[[-0.01  0.36]
 [-3.20 -2.19]
 [-1.42  0.58]
 [ 2.11 -3.77]
 [ 1.62  6.50]
 [ 2.17 -0.01]
 [ 4.46  0.13]
 [ 0.04  2.43]]
->
[[-0.01]
 [-3.20]
 [-1.42]
 [ 2.11]
 [ 1.62]
 [ 2.17]
 [ 4.46]
 [ 0.04]]

[[ 1.17  1.15]
 [ 2.14 -5.81]
 [ 0.73 -2.90]
 [ 0.90  0.61]
 [ 3.73 -0.66]
 [ 1.09 -0.36]
 [-0.65 -1.28]
 [ 5.76 -2.14]
 [ 6.12 -1.44]
 [-1.95 -1.84]]
->
[[ 1.17]
 [ 2.14]
 [ 0.73]
 [ 0.90]
 [ 3.73]
 [ 1.09]
 [-0.65]
 [ 5.76]
 [ 6.12]
 [-1.95]]

[[-0.92 -4.57 -0.27  4.62 -2.32]
 [-5.53  2.98 -1.78 -0.79  2.76]
 [ 2.69  3.09 -0.42 -5.16 -0.58]
 [ 2.71  3.87  3.26 -1.49  3.69]
 [ 2.67  4.41  1.59 -4.03  2.21]
 [ 6.50 -2.11  3.22  1.48 -1.40]]
->
[[-0.92 -0.27 -2.32]
 [-5.53 -1.78  2.76]
 [ 2.69 -0.42 -0.58]
 [ 2.71  3.26  3.69]
 [ 2.67  1.59  2.21]
 [ 6.50  3.22 -1.40]]

[[-4.95  4.29  0.40 -1.09  2.33  0.30 -0.23  0.39  1.68 -1.15  2.31]
 [-1.90  1.11 -1.46  2.52  0.82  1.51  0.56  1.00 -1.55  2.95  2.02]]
->
[[-4.95  0.40  2.33 -0.23  1.68  2.31]
 [-1.90 -1.46  0.82  0.56 -1.55  2.02]]

[[ 1.90  0.97  0.25 -0.49 -0.85  0.62  0.16 -0.43 -4.59  0.34  0.25]
 [ 1.38  1.27  0.26 -0.52 -0.90  0.71  0.17 -0.51 -4.95  0.34  0.29]]
->
[[ 1.90  0.25 -0.85  0.16 -4.59  0.25]
 [ 1.38  0.26 -0.90  0.17 -4.95  0.29]]

[[-3.42 -0.24 -3.78 -1.55 -1.32 -1.82  4.66]
 [ 1.35 -2.26  2.43  5.76 -2.95  1.34 -1.28]
 [-0.97 -0.27  0.16  4.28 -3.44  1.65  3.68]
 [-0.16 -1.05  0.98  5.44 -3.14  2.10  1.23]
 [-3.30 -0.35 -2.87  0.24 -1.46 -0.10  5.78]]
->
[[-3.42 -3.78 -1.32  4.66]
 [ 1.35  2.43 -2.95 -1.28]
 [-0.97  0.16 -3.44  3.68]
 [-0.16  0.98 -3.14  1.23]
 [-3.30 -2.87 -1.46  5.78]]

[[-1.28 -0.22 -2.14 -1.14]
 [-1.38  0.84 -1.46  0.04]
 [ 0.51  0.15  1.05  4.59]
 [ 2.12 -1.10  1.58 -2.32]]
->
[[-1.28 -2.14]
 [-1.38 -1.46]
 [ 0.51  1.05]
 [ 2.12  1.58]]

[[-6.11 -4.98  1.42  2.27  1.66 -2.36  1.20  3.25]
 [ 2.67  2.17  1.86 -3.20 -3.07 -0.27  2.26 -3.06]
 [ 3.53  2.78 -2.99  0.90  1.23  2.52 -3.14 -0.33]
 [ 1.95  1.60 -0.68 -0.07  0.10  0.12 -0.75 -0.20]]
->
[[-6.11  1.42  1.66  1.20]
 [ 2.67  1.86 -3.07  2.26]
 [ 3.53 -2.99  1.23 -3.14]
 [ 1.95 -0.68  0.10 -0.75]]

[[-0.61  2.14  0.52  0.07  1.06 -1.10  3.23 -0.58  0.71  1.76 -1.55  0.90
   3.99 -0.78 -0.81]
 [ 0.20 -2.10 -1.40 -1.38  3.25  3.65 -4.11  0.40 -2.05 -1.89  5.78 -1.86
  -4.46  1.83  1.83]
 [ 3.49 -5.20 -4.02  3.00 -2.25  3.81 -4.14  3.78 -3.49 -2.55  1.10 -4.10
   3.99  2.41 -0.17]
 [-0.91  1.42 -0.89 -1.60 -2.19  1.84  0.24  1.55  0.81  0.15 -1.00 -0.21
   2.53 -1.91 -2.37]
 [-0.44  3.40  1.27 -0.94 -2.18 -3.79  0.25  2.30 -0.91  1.36  6.47  1.22
  -0.66 -2.16 -2.39]]
->
[[-0.61  0.52  1.06  3.23  0.71 -1.55  3.99 -0.81]
 [ 0.20 -1.40  3.25 -4.11 -2.05  5.78 -4.46  1.83]
 [ 3.49 -4.02 -2.25 -4.14 -3.49  1.10  3.99 -0.17]
 [-0.91 -0.89 -2.19  0.24  0.81 -1.00  2.53 -2.37]
 [-0.44  1.27 -2.18  0.25 -0.91  6.47 -0.66 -2.39]]
---
[[ 2.42  2.64  4.26 -0.80]
 [-3.77  3.14 -1.19 -3.25]
 [-4.07 -0.14 -5.27 -0.47]]
->
[[ 2.42 -3.77 -4.07]
 [ 2.64  3.14 -0.14]
 [ 4.26 -1.19 -5.27]
 [-0.80 -3.25 -0.47]]

[[-0.02  1.05  0.15  0.62  0.53 -0.85  0.06 -0.12  0.68  0.88]
 [ 0.03 -0.80 -0.11 -0.51 -0.38  0.71  0.00 -0.10 -0.45 -0.28]
 [-0.22 -5.08 -3.27 -1.33  0.54  2.39 -2.70  2.31  0.80  0.74]
 [-0.37  3.09  0.48  1.16 -0.05 -0.04  0.32 -0.70  1.27  2.49]
 [ 0.00  0.90  0.11  0.54  0.50 -0.79  0.07 -0.08  0.60  0.73]
 [-0.34  2.98  0.45  1.15  0.00 -0.11  0.29 -0.67  1.28  2.43]]
->
[[-0.02  0.03 -0.22 -0.37  0.00 -0.34]
 [ 1.05 -0.80 -5.08  3.09  0.90  2.98]
 [ 0.15 -0.11 -3.27  0.48  0.11  0.45]
 [ 0.62 -0.51 -1.33  1.16  0.54  1.15]
 [ 0.53 -0.38  0.54 -0.05  0.50  0.00]
 [-0.85  0.71  2.39 -0.04 -0.79 -0.11]
 [ 0.06  0.00 -2.70  0.32  0.07  0.29]
 [-0.12 -0.10  2.31 -0.70 -0.08 -0.67]
 [ 0.68 -0.45  0.80  1.27  0.60  1.28]
 [ 0.88 -0.28  0.74  2.49  0.73  2.43]]

[[-0.24  2.81  1.07  2.05  1.25 -0.51  0.62 -0.42 -1.09 -0.09 -0.24]
 [-0.51  3.17  1.11  2.09  1.65 -0.33  0.65 -0.44 -0.89 -0.08 -0.29]
 [-0.29  0.91  0.53  3.20  1.94  1.55  0.87  2.18 -0.11 -2.96  1.91]
 [ 0.61  0.94  0.69  1.20  1.13  0.57 -0.62  1.87 -0.90 -1.68  0.53]
 [ 1.75 -3.00 -0.65 -4.63 -2.70 -0.34 -0.41 -1.17  2.24  4.70 -0.84]
 [ 1.61 -2.26 -0.38 -3.71 -2.18 -0.32 -0.30 -0.92  1.78  4.02 -0.70]
 [-0.40  2.62  0.93  1.49  1.31 -0.22  0.79 -0.64 -0.31  0.59 -0.26]]
->
[[-0.24 -0.51 -0.29  0.61  1.75  1.61 -0.40]
 [ 2.81  3.17  0.91  0.94 -3.00 -2.26  2.62]
 [ 1.07  1.11  0.53  0.69 -0.65 -0.38  0.93]
 [ 2.05  2.09  3.20  1.20 -4.63 -3.71  1.49]
 [ 1.25  1.65  1.94  1.13 -2.70 -2.18  1.31]
 [-0.51 -0.33  1.55  0.57 -0.34 -0.32 -0.22]
 [ 0.62  0.65  0.87 -0.62 -0.41 -0.30  0.79]
 [-0.42 -0.44  2.18  1.87 -1.17 -0.92 -0.64]
 [-1.09 -0.89 -0.11 -0.90  2.24  1.78 -0.31]
 [-0.09 -0.08 -2.96 -1.68  4.70  4.02  0.59]
 [-0.24 -0.29  1.91  0.53 -0.84 -0.70 -0.26]]

[[ 1.05  3.87 -0.31  1.60 -3.55 -0.35  4.03  3.78  1.72  2.47 -2.44 -0.75
  -4.86]
 [ 1.34  3.43  0.61  1.35 -2.62  0.60  3.80  2.96  1.59  1.90 -1.72 -0.97
  -3.64]
 [ 2.81 -0.42  5.11 -0.54  3.45  5.78  1.66 -1.46  0.04  0.15  2.59 -0.38
   5.37]]
->
[[ 1.05  1.34  2.81]
 [ 3.87  3.43 -0.42]
 [-0.31  0.61  5.11]
 [ 1.60  1.35 -0.54]
 [-3.55 -2.62  3.45]
 [-0.35  0.60  5.78]
 [ 4.03  3.80  1.66]
 [ 3.78  2.96 -1.46]
 [ 1.72  1.59  0.04]
 [ 2.47  1.90  0.15]
 [-2.44 -1.72  2.59]
 [-0.75 -0.97 -0.38]
 [-4.86 -3.64  5.37]]

[[ 0.47  2.52  3.69  3.55]
 [-0.45  0.72 -3.65 -5.09]
 [ 1.22  0.61  5.51  6.17]
 [-0.14  0.80 -3.33 -4.53]
 [ 1.27  2.10  2.06  2.54]
 [-1.22  1.12 -0.25 -1.59]]
->
[[ 0.47 -0.45  1.22 -0.14  1.27 -1.22]
 [ 2.52  0.72  0.61  0.80  2.10  1.12]
 [ 3.69 -3.65  5.51 -3.33  2.06 -0.25]
 [ 3.55 -5.09  6.17 -4.53  2.54 -1.59]]

[[-0.94  0.78 -5.01 -3.66 -0.42 -1.00  0.25 -1.94 -4.55 -1.47  0.51]
 [-2.44  1.24  0.04 -1.05 -2.70 -1.71  1.49 -2.10 -3.49 -0.04 -0.93]
 [ 1.79  1.17  0.57 -0.87  3.79 -2.77  0.56 -1.62 -1.93 -0.36  0.09]
 [ 0.13  1.84  2.09  2.96 -1.24 -4.18  3.06 -5.91 -0.73  1.79 -1.16]
 [-3.08 -3.66 -5.60 -4.51 -3.52 -0.63 -5.62 -1.47 -0.16 -2.48  0.52]
 [ 1.33 -1.66 -4.24 -3.54  0.29 -1.30 -1.53 -1.99  1.52 -2.16  0.35]]
->
[[-0.94 -2.44  1.79  0.13 -3.08  1.33]
 [ 0.78  1.24  1.17  1.84 -3.66 -1.66]
 [-5.01  0.04  0.57  2.09 -5.60 -4.24]
 [-3.66 -1.05 -0.87  2.96 -4.51 -3.54]
 [-0.42 -2.70  3.79 -1.24 -3.52  0.29]
 [-1.00 -1.71 -2.77 -4.18 -0.63 -1.30]
 [ 0.25  1.49  0.56  3.06 -5.62 -1.53]
 [-1.94 -2.10 -1.62 -5.91 -1.47 -1.99]
 [-4.55 -3.49 -1.93 -0.73 -0.16  1.52]
 [-1.47 -0.04 -0.36  1.79 -2.48 -2.16]
 [ 0.51 -0.93  0.09 -1.16  0.52  0.35]]
